In the data rows, zero lies at 7.5, halfway between 7 and 8.
Here are some points:
 9  5  8  4  0 11  5  6 11  5  8  8 10  8 13  5  7
 8  9  6 12 13  5 10  9  6 10  6  8  6  7  4  9  6
11 10  6  9 15  1 10 10  7  7  5 10  3  7  4 13  4
 9  9  6 11  9  8 10  7  5  9  8  9  9 10  7 13  9
11  8  9  7  3  4  3 12  8  3  7  7  6 10 11  8  9
 5  1 10  4  3 14  6  2 10  6  9  6 12  8 14  4 13
 9 12  2 15 12  1  7 12  7 11  6 11  1  7  0 15  4
10  7  8  6  5  9  2  6 10  4  8  6  8  9  6  4  8
12 13  5 15 10  3  9 14  6 13  6  5  3 10  2 13  5
10 11  5 11 10  5 12 13  1  6  8  6  5  7  4 11  9
 8  9  5 14 13  0 12 15  3 12  2  6  2  5  2 13  1
10  6  8 10  9  8  8  9 11  6  5  7  8  8 13  6 11
 8  9  7 11  5  7 10  6  8  7  6  6  7  8  8  6  6
11  6  9  5  7  6  6  6 10  3  6 10  9  8  7  6 12
 6 12  5 11  9  4  9 13  4 12  5  9  6  9  4 14  3
 8 10  5 13  9  3 12 14  6  8  4 10  4 10  1 13  4
 8  7  8  3  0 12  6  3 11  7  6  7 11 11 12  6 13
 5  8  4 15 13  3  5 14  4  8  7  9  5  5  2 12  5
 6  3 11  0  0 14  6  1 10  5 11  4 14  6 14  6 10
10 10  6 12  9  5  9 11  3 10  4  7  8 12  6 10  8
 8  7  2 11 12  2 14 12  0 12  5  8  2  5  0 14  4
 6 10  7  8  6 11  4  5 11  6  7  7  8  9  8  6  6
 8 12  5 13 12  2  9 10  7  9  7  9  3  8  2 13  5
10 10  2 14 14  2  8 13  5 13  6 10  3  9  0 12  6
 8 13  2 12 11  3 11 10  7  8  3  5  2  7  2 11  6
10 more points follow, each with its number after it:
 9 11  2 15 13  1 11 11  4 11  5  7  4 11  1 12  7 0
 4  4  9  2  1 10  5  5 10  6 10  7 11  6 11  4 11 1
 6  3 11  0  2 15  4  0  9  4 10  7 15  8 12  5 12 2
 5  3  9  0  2 11  7  1 12  5 12  4 10  8 12  1 10 3
11 12  7 13  8  5  7 12  5 11  5  7  9  7  0 11  6 4
 9  8  5 11 11  4 10 11  4  9  6  8  6  8  4 11  6 5
 8  8  6 14 13  2 12 11  6 14  6  6  3  6  2  9  4 6
10  3  8  8  3  8  3  4 11  4  6 10 11  9  9  4  8 7
 7 11  2 15 15  1 10 12  3  9  3  6  3  6  2 14  7 8
 5 13  4 13 15  2 11 10  1 12  4 12  2  7  0 12  4 9
Which of these numbered points is nearest to each point below by angle, seen from the average point of the first points? Its number follows each.
10  9  5 15 12  0 11 13  2 13  9 10  3  6  4 12  5 > 5
11  6  8  3  3 12  4  6  5  6  9  6 12 11 12  7  9 > 2
11 10  5  8  4  7  5 11  8  6 10  7 10 10  8  7  5 > 7
 9 13  9 13 10  4  9 10  8 12  8  8  5  6  5  9  4 > 6
 6  9  3 12 12  4 11 10  4 10  8 11  2  7  2  9  7 > 9
 6 10  2 15 13  5  7  7  5  7  4  4  5  8  4 10  7 > 8
 8 11  7 13  6  8  9 10 11  5  6  7  7  9  4  8  7 > 7
 8 10  8  6  5 11  5  6 10  5  6  6  5  8 10  5  9 > 3
 6 10  4 12 14  1 11 10  5  9  3  9  6  8  3 11  8 > 8
 7  9  6 13 13  1 12 11  2 10  5 12  1  7  0 12  5 > 9
 8 10  5 14  9  3 10 11  7  9  7  9  5 11  5 10  5 > 0
 7  4 11  6  3 11  7  5  8  4  6  9 10  9 11  7 11 > 2
 7 12  4 13 15  0 12 11  1 13  7  9  2  7  1 13  7 > 9
 7 10  9 13 10  6  7 12  5  5  7  6  8 10  4 11  5 > 4
11  8  9  7  9  3 10  7  5  9  7 10  9  6  1 10  7 > 4
12  9  4 15 12  2 10 12  9 10  4 10  7  9  4  9  6 > 0
 5 11  4 14 14  0  9 10  6 12  4  8  1  8  1 14  2 > 9
 9  9  3 12 15  1 10 13  4 12  7 10  2  7  0 13  4 > 5
 3 10  3 15 15  0 13 13  3 13  6  8  1  8  0 15  2 > 9
 5  1  8  0  2 15  6  2  9  4  7  6 11 12 12  8  9 > 2
 5 12  3 15 12  4 10 11  7 13  8  7  3  8  3 12  5 > 0
 7  5 10  5  2  9  2  7 13  8 11  8 10  7 14  9  6 > 1
